In the data rows, 128 means zero.
Some points, one per row:
[121, 63, 85, 129, 82, 179, 138, 79, 160, 148, 119, 131, 78, 66, 177, 89, 84, 100, 84, 163, 116, 128, 75, 160, 100, 194, 87, 118, 123, 102, 83, 181, 75, 70, 106, 174, 75, 175, 64, 65, 170]
[67, 67, 134, 80, 112, 136, 104, 159, 174, 191, 80, 176, 70, 142, 135, 69, 89, 104, 165, 101, 146, 160, 93, 168, 82, 93, 139, 160, 137, 66, 71, 204, 171, 147, 197, 184, 144, 110, 113, 130, 87]
[80, 93, 196, 108, 103, 130, 102, 170, 163, 126, 81, 102, 73, 173, 98, 66, 80, 68, 120, 127, 96, 167, 79, 166, 136, 98, 110, 121, 51, 89, 72, 168, 114, 189, 121, 60, 76, 176, 116, 74, 165]
[151, 135, 184, 93, 119, 179, 97, 95, 166, 129, 105, 91, 63, 174, 165, 163, 93, 97, 89, 127, 144, 73, 108, 69, 110, 166, 159, 148, 80, 125, 78, 192, 156, 83, 94, 87, 97, 89, 110, 88, 80]
[189, 113, 145, 68, 108, 164, 156, 113, 110, 183, 74, 68, 66, 172, 99, 182, 144, 82, 83, 151, 65, 63, 180, 175, 170, 138, 84, 79, 90, 125, 147, 160, 65, 160, 108, 109, 82, 175, 81, 141, 190]
[76, 166, 100, 97, 134, 83, 149, 173, 66, 120, 110, 175, 123, 73, 120, 168, 76, 92, 89, 165, 169, 174, 175, 101, 120, 191, 111, 138, 174, 150, 158, 130, 68, 76, 132, 158, 178, 106, 62, 137, 94]
[136, 141, 140, 131, 132, 180, 196, 102, 155, 61, 82, 90, 192, 181, 202, 157, 139, 67, 168, 191, 163, 101, 121, 93, 168, 172, 146, 106, 171, 76, 146, 165, 93, 74, 177, 74, 181, 151, 75, 145, 167]
[183, 162, 171, 105, 185, 91, 73, 104, 155, 100, 150, 113, 174, 144, 167, 125, 171, 181, 186, 75, 161, 83, 158, 66, 145, 113, 153, 184, 175, 155, 115, 90, 185, 105, 200, 149, 183, 74, 118, 122, 163]
[165, 155, 189, 64, 136, 156, 144, 159, 99, 123, 87, 64, 145, 159, 66, 195, 184, 91, 118, 131, 84, 79, 129, 175, 159, 152, 71, 168, 92, 173, 68, 135, 102, 175, 120, 88, 80, 154, 88, 104, 193]
[150, 154, 96, 74, 186, 68, 126, 176, 65, 166, 185, 172, 123, 71, 83, 85, 141, 149, 147, 83, 136, 148, 79, 170, 65, 128, 147, 164, 86, 89, 80, 148, 192, 132, 153, 116, 140, 166, 174, 58, 113]
[87, 151, 120, 186, 147, 100, 54, 174, 92, 76, 173, 108, 180, 155, 68, 109, 84, 186, 121, 63, 119, 172, 66, 87, 108, 186, 162, 209, 172, 68, 136, 179, 147, 91, 200, 81, 145, 152, 92, 79, 178]
[175, 172, 188, 115, 79, 149, 147, 185, 75, 102, 89, 150, 155, 164, 149, 175, 89, 89, 125, 163, 88, 80, 187, 72, 183, 199, 91, 99, 185, 163, 175, 88, 131, 79, 111, 138, 165, 144, 121, 163, 105]
[141, 163, 127, 118, 158, 196, 178, 67, 95, 63, 97, 86, 135, 169, 102, 117, 163, 105, 167, 140, 100, 69, 175, 124, 173, 57, 96, 129, 132, 144, 97, 87, 117, 165, 156, 94, 87, 117, 195, 67, 169]
[114, 198, 98, 167, 140, 107, 127, 177, 108, 76, 195, 153, 175, 133, 97, 78, 75, 176, 135, 109, 73, 143, 75, 76, 72, 162, 94, 176, 166, 150, 85, 107, 88, 129, 101, 164, 77, 123, 106, 142, 75]
[74, 93, 164, 146, 167, 160, 61, 105, 172, 97, 124, 173, 135, 127, 178, 146, 75, 159, 81, 143, 165, 156, 144, 74, 117, 191, 172, 77, 179, 153, 162, 141, 135, 80, 116, 146, 171, 122, 105, 156, 154]
[111, 85, 138, 118, 149, 189, 110, 74, 202, 142, 78, 170, 76, 133, 191, 135, 80, 74, 85, 175, 192, 102, 147, 114, 168, 161, 186, 73, 112, 150, 147, 93, 85, 106, 84, 57, 121, 157, 123, 130, 176]
[174, 167, 77, 151, 152, 167, 60, 93, 78, 88, 77, 65, 93, 168, 152, 188, 78, 184, 165, 137, 124, 80, 100, 110, 113, 164, 101, 179, 86, 76, 158, 191, 107, 109, 142, 90, 94, 167, 71, 93, 148]
[187, 119, 119, 99, 80, 168, 120, 109, 66, 182, 82, 65, 90, 181, 76, 180, 173, 163, 84, 100, 101, 98, 162, 169, 114, 120, 84, 90, 88, 164, 82, 164, 81, 176, 105, 160, 108, 158, 69, 58, 119]
[78, 106, 79, 116, 72, 199, 87, 134, 97, 169, 110, 180, 139, 140, 93, 60, 61, 162, 87, 166, 81, 185, 66, 156, 118, 145, 83, 118, 89, 176, 71, 142, 96, 153, 76, 129, 107, 190, 75, 145, 77]
[86, 179, 67, 118, 149, 148, 202, 162, 89, 105, 85, 148, 123, 126, 131, 160, 102, 74, 85, 206, 141, 182, 178, 170, 115, 110, 96, 112, 108, 161, 87, 155, 77, 168, 76, 161, 128, 160, 70, 156, 69]
[185, 102, 187, 94, 144, 66, 110, 138, 157, 186, 186, 76, 167, 126, 175, 87, 137, 138, 145, 100, 182, 167, 139, 73, 133, 164, 162, 137, 146, 67, 173, 190, 172, 108, 196, 120, 125, 95, 136, 75, 184]
[91, 108, 75, 103, 74, 67, 157, 184, 69, 179, 147, 173, 185, 110, 133, 83, 179, 100, 83, 62, 127, 172, 183, 135, 147, 81, 174, 71, 180, 153, 104, 93, 183, 160, 100, 141, 135, 147, 166, 117, 141]
[68, 174, 78, 145, 139, 78, 60, 183, 78, 89, 153, 176, 170, 128, 89, 103, 109, 186, 133, 58, 71, 175, 73, 74, 125, 188, 91, 177, 195, 129, 130, 110, 72, 70, 166, 176, 163, 75, 66, 167, 73]
[108, 66, 130, 90, 70, 99, 164, 166, 160, 175, 130, 148, 172, 75, 90, 71, 183, 96, 89, 74, 132, 162, 176, 176, 151, 119, 163, 75, 127, 175, 142, 86, 166, 168, 102, 100, 123, 135, 169, 173, 187]
[109, 186, 175, 210, 146, 172, 131, 91, 150, 148, 112, 67, 87, 185, 216, 141, 169, 101, 141, 193, 183, 145, 153, 126, 165, 80, 165, 75, 160, 88, 158, 105, 193, 161, 192, 94, 129, 69, 167, 100, 141]
[71, 70, 127, 146, 131, 134, 58, 126, 160, 147, 81, 172, 59, 150, 170, 94, 102, 104, 182, 127, 149, 115, 78, 125, 142, 151, 109, 176, 121, 76, 77, 160, 113, 140, 199, 130, 141, 120, 74, 60, 151]
[126, 171, 202, 128, 164, 89, 150, 125, 183, 67, 188, 99, 88, 95, 164, 123, 148, 135, 166, 99, 163, 100, 88, 168, 153, 50, 188, 182, 66, 54, 79, 110, 157, 180, 162, 53, 159, 116, 203, 69, 167]
[146, 80, 110, 126, 149, 202, 194, 90, 147, 138, 90, 177, 89, 79, 146, 158, 104, 56, 92, 213, 177, 170, 164, 183, 150, 91, 112, 154, 93, 141, 76, 130, 84, 169, 173, 109, 65, 134, 77, 97, 163]
[72, 143, 127, 121, 170, 128, 167, 164, 145, 88, 110, 163, 133, 132, 66, 158, 81, 76, 102, 185, 92, 163, 174, 139, 94, 107, 78, 72, 149, 170, 163, 67, 73, 152, 68, 159, 97, 78, 110, 151, 96]
[83, 116, 136, 125, 132, 115, 139, 174, 201, 149, 125, 175, 114, 145, 113, 61, 74, 75, 168, 178, 141, 142, 108, 171, 102, 88, 89, 92, 105, 56, 135, 177, 109, 190, 150, 156, 99, 73, 90, 69, 132]
[182, 154, 160, 139, 105, 170, 200, 116, 112, 108, 101, 72, 172, 174, 117, 167, 162, 107, 141, 127, 81, 88, 158, 153, 176, 88, 84, 177, 84, 180, 94, 80, 81, 172, 141, 76, 90, 167, 126, 165, 166]
[82, 163, 126, 132, 139, 169, 81, 150, 65, 74, 68, 127, 101, 176, 58, 195, 79, 155, 121, 156, 101, 84, 116, 82, 163, 195, 75, 164, 135, 127, 106, 98, 114, 114, 189, 92, 134, 115, 161, 133, 182]
[83, 118, 74, 193, 127, 183, 93, 83, 91, 79, 93, 175, 97, 137, 118, 165, 96, 182, 123, 125, 93, 106, 70, 159, 78, 124, 96, 163, 89, 143, 100, 176, 89, 153, 91, 164, 67, 143, 119, 134, 57]
[172, 164, 201, 197, 160, 82, 186, 103, 201, 70, 152, 61, 129, 158, 180, 172, 166, 70, 176, 139, 192, 58, 152, 98, 106, 113, 186, 133, 135, 73, 178, 167, 185, 76, 169, 88, 79, 102, 188, 108, 149]
[101, 75, 82, 125, 189, 140, 81, 82, 168, 177, 158, 125, 73, 70, 97, 100, 177, 171, 112, 54, 178, 162, 78, 125, 76, 146, 100, 185, 164, 63, 76, 166, 169, 103, 182, 191, 169, 103, 170, 65, 77]
[120, 160, 70, 196, 107, 176, 97, 97, 91, 48, 88, 157, 95, 172, 129, 155, 121, 169, 94, 148, 84, 116, 60, 169, 77, 152, 84, 160, 116, 181, 85, 157, 103, 64, 73, 172, 75, 182, 75, 156, 127]
[80, 91, 116, 105, 93, 146, 82, 175, 163, 177, 82, 166, 119, 199, 88, 65, 92, 100, 146, 182, 86, 155, 129, 154, 58, 72, 103, 79, 143, 139, 114, 109, 131, 148, 70, 75, 74, 192, 188, 168, 164]
[131, 138, 112, 114, 139, 86, 153, 173, 133, 172, 185, 174, 111, 101, 64, 60, 139, 75, 155, 185, 139, 138, 115, 188, 99, 104, 89, 73, 53, 80, 127, 138, 105, 168, 72, 138, 82, 147, 99, 119, 76]
[89, 89, 86, 151, 66, 194, 189, 78, 168, 130, 138, 179, 69, 147, 178, 88, 79, 84, 77, 155, 161, 63, 61, 142, 70, 152, 184, 79, 93, 112, 134, 180, 175, 95, 78, 117, 130, 165, 154, 71, 64]
[78, 177, 189, 155, 134, 138, 136, 181, 167, 118, 164, 101, 128, 148, 141, 82, 170, 93, 120, 149, 172, 126, 176, 162, 187, 90, 165, 92, 171, 122, 160, 79, 165, 175, 198, 123, 141, 74, 133, 90, 130]
[178, 69, 157, 92, 109, 75, 162, 106, 168, 167, 142, 75, 172, 75, 157, 117, 182, 81, 167, 67, 142, 149, 187, 138, 177, 151, 171, 114, 145, 130, 145, 89, 170, 105, 103, 78, 188, 147, 136, 177, 151]
[172, 152, 81, 92, 74, 74, 161, 173, 89, 178, 162, 122, 178, 68, 85, 78, 176, 150, 117, 103, 99, 173, 128, 163, 100, 91, 85, 85, 110, 168, 164, 103, 105, 186, 124, 173, 100, 95, 84, 141, 152]
[77, 170, 88, 145, 75, 95, 84, 127, 101, 113, 92, 89, 70, 177, 72, 142, 74, 110, 111, 188, 72, 103, 63, 102, 87, 129, 99, 155, 36, 72, 75, 127, 76, 113, 64, 59, 71, 163, 98, 158, 65]
[175, 89, 174, 137, 178, 95, 164, 95, 157, 141, 182, 88, 179, 63, 140, 148, 175, 114, 178, 72, 161, 159, 182, 120, 170, 96, 146, 120, 185, 100, 171, 73, 172, 165, 187, 157, 158, 105, 129, 101, 170]
[108, 156, 72, 88, 141, 168, 127, 139, 90, 150, 63, 163, 77, 107, 62, 173, 78, 82, 122, 150, 73, 157, 177, 170, 87, 78, 79, 87, 124, 171, 81, 121, 119, 185, 120, 188, 125, 128, 106, 74, 86]
[134, 110, 143, 153, 88, 112, 54, 191, 116, 132, 91, 59, 126, 114, 71, 83, 112, 130, 160, 153, 74, 176, 68, 163, 90, 121, 136, 111, 89, 71, 117, 156, 147, 165, 92, 128, 73, 180, 81, 72, 95]
[185, 104, 186, 193, 126, 175, 121, 96, 163, 86, 96, 85, 153, 158, 143, 191, 87, 187, 120, 67, 127, 69, 69, 88, 177, 198, 169, 175, 87, 155, 165, 109, 138, 71, 115, 84, 156, 161, 170, 158, 138]
[166, 161, 95, 94, 97, 170, 132, 98, 93, 172, 78, 61, 63, 176, 112, 189, 178, 126, 97, 151, 83, 146, 182, 173, 113, 91, 71, 98, 93, 170, 72, 107, 96, 176, 114, 179, 153, 126, 81, 74, 89]
[179, 72, 155, 125, 94, 94, 132, 106, 170, 186, 143, 68, 143, 102, 150, 91, 169, 91, 136, 80, 176, 125, 145, 160, 173, 92, 159, 87, 86, 91, 182, 150, 163, 164, 109, 84, 165, 136, 171, 105, 191]
[82, 86, 185, 176, 164, 113, 85, 111, 145, 77, 148, 176, 185, 66, 177, 150, 79, 178, 97, 61, 172, 178, 92, 80, 76, 186, 141, 144, 177, 107, 187, 155, 140, 81, 143, 188, 185, 74, 68, 165, 86]
[176, 181, 138, 154, 59, 143, 192, 106, 110, 130, 106, 67, 177, 125, 83, 155, 174, 148, 197, 151, 100, 113, 144, 182, 146, 100, 72, 118, 42, 129, 169, 97, 86, 189, 61, 119, 100, 77, 94, 186, 109]
[165, 178, 104, 125, 181, 150, 165, 86, 77, 80, 159, 90, 183, 66, 131, 161, 182, 177, 110, 135, 169, 118, 149, 85, 173, 192, 171, 83, 173, 111, 110, 143, 110, 89, 162, 75, 182, 180, 94, 123, 183]
[116, 177, 115, 71, 149, 147, 163, 169, 61, 95, 72, 127, 126, 134, 98, 169, 112, 81, 80, 171, 92, 138, 169, 118, 117, 179, 63, 99, 162, 181, 152, 124, 96, 116, 90, 180, 78, 95, 83, 172, 83]
[161, 83, 121, 146, 115, 68, 76, 160, 169, 181, 170, 80, 117, 166, 165, 148, 178, 140, 181, 137, 152, 111, 125, 77, 173, 183, 141, 140, 183, 79, 187, 157, 127, 70, 188, 78, 142, 136, 114, 143, 186]
[164, 95, 177, 188, 101, 81, 114, 126, 199, 158, 188, 73, 169, 169, 169, 72, 188, 184, 131, 105, 174, 59, 70, 105, 163, 165, 181, 180, 65, 94, 123, 132, 121, 84, 165, 93, 155, 100, 164, 112, 119]
[160, 177, 121, 76, 187, 77, 54, 120, 68, 130, 167, 144, 152, 77, 83, 108, 81, 138, 156, 57, 86, 110, 85, 117, 158, 91, 106, 155, 100, 118, 109, 72, 132, 174, 153, 122, 97, 77, 171, 123, 167]
[125, 173, 90, 205, 145, 145, 158, 84, 84, 53, 186, 162, 198, 88, 117, 166, 70, 180, 125, 106, 103, 203, 116, 80, 67, 153, 153, 169, 166, 179, 104, 104, 125, 111, 92, 147, 69, 143, 131, 195, 41]
[159, 78, 81, 113, 117, 140, 174, 75, 190, 79, 176, 177, 148, 141, 139, 171, 106, 172, 107, 73, 183, 173, 162, 108, 140, 80, 81, 130, 149, 168, 155, 111, 141, 182, 148, 153, 165, 122, 200, 135, 180]
Then 10 other points, each followed by its number:
[151, 161, 164, 180, 139, 149, 138, 71, 173, 62, 177, 83, 161, 118, 165, 173, 161, 179, 121, 161, 184, 72, 152, 92, 149, 153, 181, 81, 125, 149, 123, 70, 141, 87, 77, 62, 168, 162, 208, 149, 124] 0
[134, 155, 137, 132, 154, 105, 157, 153, 147, 96, 181, 126, 181, 113, 75, 97, 124, 116, 139, 89, 95, 153, 140, 116, 75, 66, 163, 158, 147, 152, 83, 71, 190, 85, 62, 157, 100, 178, 192, 155, 153] 1
[75, 126, 115, 119, 137, 148, 80, 161, 83, 119, 74, 172, 69, 149, 75, 166, 84, 119, 84, 171, 73, 134, 136, 165, 91, 148, 91, 87, 87, 180, 92, 188, 71, 175, 149, 165, 88, 112, 82, 59, 137] 2
[82, 200, 80, 123, 157, 87, 198, 175, 91, 85, 164, 160, 195, 94, 157, 146, 107, 93, 85, 127, 173, 180, 172, 88, 100, 167, 176, 84, 165, 181, 163, 119, 116, 61, 87, 121, 168, 156, 101, 136, 73] 3
[166, 168, 87, 85, 173, 107, 155, 121, 78, 156, 181, 142, 115, 89, 80, 134, 173, 166, 105, 62, 105, 129, 118, 183, 78, 96, 155, 178, 81, 146, 112, 189, 189, 115, 91, 120, 155, 124, 133, 83, 120] 4
[74, 86, 119, 183, 174, 170, 120, 64, 181, 71, 106, 167, 93, 129, 175, 169, 132, 76, 93, 179, 180, 60, 180, 92, 161, 162, 150, 82, 72, 120, 164, 140, 85, 145, 83, 97, 66, 102, 131, 166, 157] 5
[134, 166, 72, 147, 134, 78, 123, 180, 82, 130, 170, 145, 186, 77, 79, 88, 124, 155, 166, 64, 100, 136, 76, 124, 75, 121, 122, 174, 140, 76, 82, 192, 181, 92, 174, 195, 188, 156, 115, 98, 113] 6
[131, 72, 177, 182, 181, 134, 76, 104, 162, 77, 159, 130, 179, 93, 181, 126, 79, 182, 136, 63, 180, 174, 79, 112, 80, 129, 163, 166, 164, 73, 138, 192, 178, 72, 198, 178, 130, 77, 114, 62, 84] 7
[108, 164, 110, 167, 54, 123, 98, 179, 91, 107, 121, 137, 123, 196, 123, 60, 74, 168, 129, 204, 98, 150, 91, 122, 108, 169, 103, 118, 118, 142, 139, 180, 92, 93, 92, 164, 124, 139, 78, 171, 52] 8
[69, 79, 88, 181, 164, 167, 87, 78, 81, 98, 80, 155, 69, 93, 97, 179, 90, 185, 132, 102, 81, 111, 69, 140, 72, 138, 75, 187, 83, 110, 128, 185, 68, 142, 159, 185, 113, 77, 133, 82, 88] 9
Which two of these numbered points are nearest to each point below, looking only along the 4 directions in which the first points spread most? Their numbers follow each, nearest first.
[95, 184, 81, 75, 103, 112, 142, 166, 79, 150, 79, 173, 72, 102, 78, 145, 89, 86, 90, 138, 106, 164, 134, 167, 87, 151, 89, 79, 90, 157, 77, 188, 72, 172, 149, 191, 78, 136, 81, 67, 77] > 2 8
[82, 174, 127, 132, 164, 111, 129, 162, 76, 70, 116, 169, 168, 93, 86, 189, 90, 122, 106, 97, 88, 162, 174, 70, 84, 134, 154, 119, 192, 167, 142, 93, 172, 68, 95, 185, 137, 98, 181, 167, 110] > 3 1
[81, 97, 101, 77, 168, 156, 144, 122, 99, 174, 71, 156, 87, 104, 79, 192, 130, 86, 74, 169, 101, 135, 177, 157, 127, 146, 72, 90, 106, 170, 139, 134, 88, 178, 88, 148, 104, 141, 60, 155, 170] > 2 4
[127, 153, 76, 168, 150, 183, 59, 104, 61, 82, 84, 140, 62, 122, 98, 182, 109, 185, 168, 66, 130, 72, 77, 127, 93, 103, 168, 171, 76, 76, 116, 193, 139, 126, 127, 117, 102, 169, 96, 76, 117] > 9 8
[83, 67, 68, 177, 176, 72, 53, 138, 124, 130, 191, 169, 125, 91, 121, 95, 86, 169, 111, 139, 128, 182, 103, 62, 82, 184, 94, 84, 183, 73, 180, 171, 74, 86, 124, 198, 163, 83, 111, 169, 82] > 6 7
[119, 163, 91, 94, 76, 124, 127, 171, 100, 181, 90, 153, 92, 168, 115, 70, 104, 99, 162, 172, 93, 146, 75, 173, 68, 85, 90, 129, 73, 66, 68, 159, 109, 181, 129, 157, 80, 129, 107, 88, 70] > 2 4
[97, 78, 176, 105, 128, 190, 196, 127, 190, 111, 83, 178, 122, 121, 164, 138, 89, 82, 70, 207, 136, 186, 165, 159, 109, 129, 91, 124, 137, 197, 81, 104, 116, 106, 91, 190, 74, 150, 85, 191, 58] > 2 8
[161, 154, 123, 89, 166, 63, 67, 166, 65, 153, 93, 177, 167, 158, 100, 119, 162, 176, 88, 58, 73, 129, 182, 120, 174, 105, 129, 150, 180, 84, 126, 79, 171, 171, 88, 179, 143, 125, 168, 139, 190] > 1 4
[80, 184, 65, 167, 106, 109, 137, 163, 94, 82, 136, 172, 166, 123, 128, 106, 76, 138, 96, 165, 76, 188, 73, 86, 96, 169, 87, 147, 153, 168, 93, 119, 107, 65, 90, 180, 103, 151, 88, 194, 113] > 8 9
[146, 181, 147, 181, 114, 150, 167, 119, 110, 49, 141, 72, 199, 178, 147, 164, 156, 142, 122, 106, 80, 90, 167, 73, 176, 127, 154, 178, 173, 146, 104, 92, 160, 63, 189, 70, 170, 160, 178, 177, 137] > 0 5
[73, 146, 86, 175, 164, 125, 82, 125, 92, 67, 177, 164, 159, 125, 65, 134, 98, 149, 77, 78, 83, 165, 95, 115, 112, 148, 126, 178, 122, 169, 77, 62, 78, 87, 90, 86, 96, 192, 134, 136, 68] > 8 9
[84, 104, 96, 139, 162, 177, 51, 79, 102, 91, 74, 175, 77, 134, 138, 194, 126, 184, 90, 96, 109, 67, 77, 129, 122, 201, 120, 189, 91, 137, 77, 175, 78, 77, 127, 87, 180, 153, 60, 154, 133] > 9 8
[98, 85, 175, 212, 154, 85, 124, 174, 159, 50, 187, 168, 178, 166, 114, 54, 93, 111, 187, 205, 105, 185, 78, 79, 83, 176, 116, 149, 179, 104, 139, 190, 87, 65, 166, 164, 177, 110, 140, 148, 57] > 6 7
[68, 144, 86, 112, 60, 131, 144, 172, 71, 159, 69, 182, 131, 153, 137, 103, 73, 84, 110, 190, 92, 182, 107, 146, 76, 155, 103, 81, 129, 188, 132, 180, 96, 128, 110, 171, 81, 115, 107, 159, 55] > 2 8
[77, 83, 157, 89, 120, 183, 83, 138, 163, 154, 116, 172, 73, 143, 115, 81, 81, 102, 142, 109, 82, 176, 72, 155, 121, 118, 74, 173, 120, 103, 79, 158, 72, 186, 195, 193, 86, 73, 78, 62, 114] > 9 2
[82, 162, 116, 124, 176, 116, 142, 164, 82, 81, 127, 183, 174, 72, 80, 188, 84, 110, 105, 88, 104, 130, 189, 80, 130, 148, 166, 148, 199, 171, 146, 83, 163, 77, 114, 129, 171, 162, 166, 122, 89] > 3 1
[185, 126, 154, 151, 169, 113, 181, 73, 177, 105, 190, 75, 185, 115, 179, 157, 190, 118, 158, 87, 164, 75, 180, 80, 171, 107, 171, 155, 152, 145, 148, 69, 175, 72, 154, 52, 159, 147, 182, 170, 157] > 0 5
[166, 151, 100, 128, 78, 97, 58, 178, 75, 182, 126, 76, 105, 174, 70, 81, 160, 168, 152, 88, 70, 109, 87, 135, 85, 110, 88, 187, 91, 81, 181, 198, 167, 155, 120, 137, 96, 128, 113, 73, 127] > 4 9
Here are 10 other points, each followed by its number:
[88, 134, 81, 92, 76, 155, 43, 153, 68, 193, 100, 154, 161, 110, 66, 96, 94, 177, 87, 67, 78, 152, 83, 115, 186, 148, 158, 189, 130, 174, 74, 105, 160, 80, 151, 92, 139, 174, 149, 138, 109] 0
[121, 75, 108, 102, 132, 100, 113, 159, 146, 189, 99, 157, 71, 147, 84, 80, 95, 99, 120, 85, 68, 160, 74, 162, 138, 138, 72, 190, 98, 86, 91, 193, 70, 177, 194, 105, 103, 167, 90, 62, 194] 1
[69, 164, 80, 188, 168, 91, 65, 167, 68, 76, 176, 172, 186, 99, 80, 103, 115, 180, 136, 62, 77, 139, 80, 76, 80, 176, 108, 149, 173, 136, 113, 143, 76, 66, 103, 191, 128, 133, 83, 175, 130] 2
[172, 57, 162, 115, 124, 182, 121, 86, 159, 178, 88, 79, 69, 173, 181, 184, 188, 107, 179, 166, 133, 154, 189, 173, 186, 92, 70, 91, 179, 81, 185, 89, 87, 161, 203, 190, 112, 144, 77, 127, 188] 3
[108, 83, 113, 157, 182, 174, 64, 95, 123, 97, 99, 177, 87, 123, 117, 182, 113, 175, 75, 124, 84, 70, 81, 109, 118, 193, 72, 196, 84, 179, 90, 138, 146, 103, 111, 94, 156, 153, 126, 151, 147] 4
[84, 84, 91, 74, 95, 74, 77, 183, 108, 194, 123, 162, 83, 122, 76, 122, 130, 151, 85, 117, 78, 119, 94, 152, 100, 169, 59, 140, 81, 170, 100, 165, 103, 113, 86, 170, 87, 167, 58, 123, 81] 5
[186, 90, 190, 145, 178, 77, 194, 67, 190, 131, 160, 93, 178, 99, 175, 154, 181, 83, 193, 93, 157, 92, 156, 108, 171, 48, 183, 173, 146, 91, 173, 82, 142, 101, 147, 74, 166, 73, 204, 175, 180] 6
[103, 173, 197, 157, 118, 173, 119, 162, 134, 76, 86, 68, 156, 142, 78, 170, 123, 126, 77, 94, 78, 154, 173, 137, 68, 87, 97, 92, 127, 105, 138, 163, 84, 141, 70, 131, 80, 169, 169, 139, 92] 7
[162, 141, 168, 104, 66, 97, 157, 181, 154, 183, 156, 79, 183, 112, 138, 79, 124, 98, 166, 110, 177, 175, 166, 102, 157, 93, 178, 88, 197, 105, 146, 78, 122, 175, 167, 188, 84, 110, 172, 106, 132] 8
[144, 80, 134, 78, 160, 180, 200, 84, 187, 166, 90, 170, 86, 95, 178, 143, 153, 98, 96, 162, 143, 86, 177, 181, 173, 89, 107, 85, 50, 180, 108, 65, 94, 145, 70, 57, 79, 189, 155, 164, 162] 9
The same question for these:
[110, 86, 182, 156, 153, 78, 188, 147, 110, 113, 150, 169, 204, 81, 111, 137, 173, 167, 171, 188, 161, 192, 165, 184, 179, 74, 164, 82, 187, 136, 94, 85, 182, 186, 197, 179, 120, 94, 126, 94, 147] > 8 3
[169, 166, 94, 75, 176, 175, 152, 67, 79, 109, 108, 94, 87, 110, 132, 159, 176, 126, 115, 112, 170, 54, 168, 167, 186, 120, 170, 87, 84, 121, 171, 159, 177, 163, 118, 101, 118, 174, 160, 83, 184] > 3 9
[74, 144, 107, 158, 166, 89, 71, 168, 67, 92, 161, 172, 174, 107, 84, 101, 95, 194, 115, 62, 69, 150, 77, 73, 98, 202, 126, 164, 178, 164, 126, 103, 77, 96, 98, 156, 89, 129, 71, 143, 87] > 2 0
[78, 162, 95, 104, 84, 72, 92, 115, 63, 151, 112, 155, 77, 95, 69, 147, 74, 173, 116, 138, 99, 163, 84, 171, 92, 171, 69, 109, 79, 75, 102, 141, 77, 175, 108, 182, 135, 127, 60, 102, 91] > 5 0
[91, 179, 188, 121, 127, 186, 116, 161, 164, 62, 91, 81, 142, 188, 100, 159, 97, 85, 84, 169, 76, 140, 180, 87, 93, 152, 80, 85, 154, 153, 171, 81, 96, 98, 50, 151, 81, 71, 100, 133, 64] > 7 4
[79, 71, 71, 219, 50, 165, 100, 133, 135, 153, 120, 181, 152, 139, 122, 58, 93, 170, 161, 137, 87, 197, 64, 143, 106, 102, 87, 191, 177, 115, 164, 102, 108, 112, 165, 133, 149, 84, 129, 198, 162] > 0 5
[174, 119, 82, 102, 157, 107, 154, 107, 57, 172, 148, 162, 62, 78, 88, 124, 132, 167, 78, 127, 135, 104, 88, 159, 83, 193, 128, 82, 146, 110, 170, 179, 87, 70, 94, 180, 162, 130, 81, 167, 97] > 0 7
[187, 170, 180, 192, 74, 97, 184, 171, 186, 69, 183, 110, 115, 120, 185, 55, 128, 78, 181, 205, 185, 150, 78, 175, 163, 90, 138, 76, 85, 146, 182, 124, 169, 174, 73, 70, 91, 165, 180, 176, 158] > 3 9
[134, 75, 185, 74, 110, 142, 149, 110, 145, 186, 71, 91, 68, 135, 185, 179, 173, 80, 153, 155, 172, 89, 181, 177, 158, 83, 131, 78, 99, 100, 163, 147, 181, 120, 166, 120, 192, 119, 168, 98, 182] > 3 9
[83, 81, 97, 128, 135, 115, 100, 139, 178, 173, 151, 139, 74, 159, 157, 57, 119, 144, 181, 187, 158, 120, 73, 186, 132, 94, 89, 127, 60, 111, 71, 144, 76, 174, 131, 144, 74, 111, 100, 76, 106] > 1 5
[120, 134, 161, 79, 137, 154, 159, 91, 132, 142, 77, 130, 104, 91, 169, 184, 158, 80, 109, 140, 158, 82, 160, 170, 186, 105, 151, 89, 84, 152, 157, 101, 175, 151, 105, 76, 109, 165, 172, 169, 176] > 3 9
[75, 73, 193, 83, 72, 154, 59, 187, 148, 184, 141, 88, 65, 178, 141, 108, 158, 121, 157, 173, 125, 70, 84, 161, 137, 170, 69, 167, 97, 70, 86, 196, 70, 163, 198, 117, 70, 144, 52, 74, 174] > 1 4
[184, 142, 97, 139, 167, 171, 49, 148, 69, 110, 85, 65, 78, 172, 87, 164, 71, 186, 183, 138, 75, 66, 107, 77, 122, 152, 65, 171, 138, 80, 121, 149, 84, 115, 164, 161, 88, 63, 58, 101, 87] > 4 7
[163, 87, 197, 126, 182, 111, 182, 73, 171, 143, 196, 117, 161, 116, 174, 140, 181, 120, 188, 82, 172, 90, 178, 113, 175, 51, 172, 187, 150, 130, 123, 109, 161, 114, 177, 81, 187, 104, 204, 109, 163] > 6 8
[152, 174, 185, 146, 125, 95, 151, 155, 192, 106, 176, 75, 177, 177, 161, 102, 179, 83, 187, 102, 165, 125, 168, 86, 172, 57, 180, 162, 151, 95, 109, 80, 145, 137, 170, 68, 127, 90, 186, 151, 153] > 6 8
[146, 132, 190, 144, 192, 71, 154, 111, 171, 77, 156, 106, 136, 83, 166, 183, 167, 115, 132, 70, 146, 107, 178, 131, 181, 84, 183, 158, 154, 163, 159, 139, 176, 151, 135, 76, 174, 142, 166, 153, 180] > 6 8
[191, 153, 124, 117, 41, 144, 201, 166, 105, 162, 107, 76, 108, 171, 97, 101, 127, 73, 133, 204, 77, 118, 153, 171, 169, 63, 111, 76, 78, 196, 122, 81, 135, 149, 79, 100, 84, 164, 178, 209, 150] > 9 3
[76, 70, 127, 102, 180, 102, 99, 98, 173, 152, 126, 155, 68, 81, 162, 118, 134, 103, 103, 165, 136, 152, 160, 171, 78, 97, 106, 95, 137, 100, 83, 159, 179, 173, 137, 183, 85, 106, 159, 66, 125] > 1 0
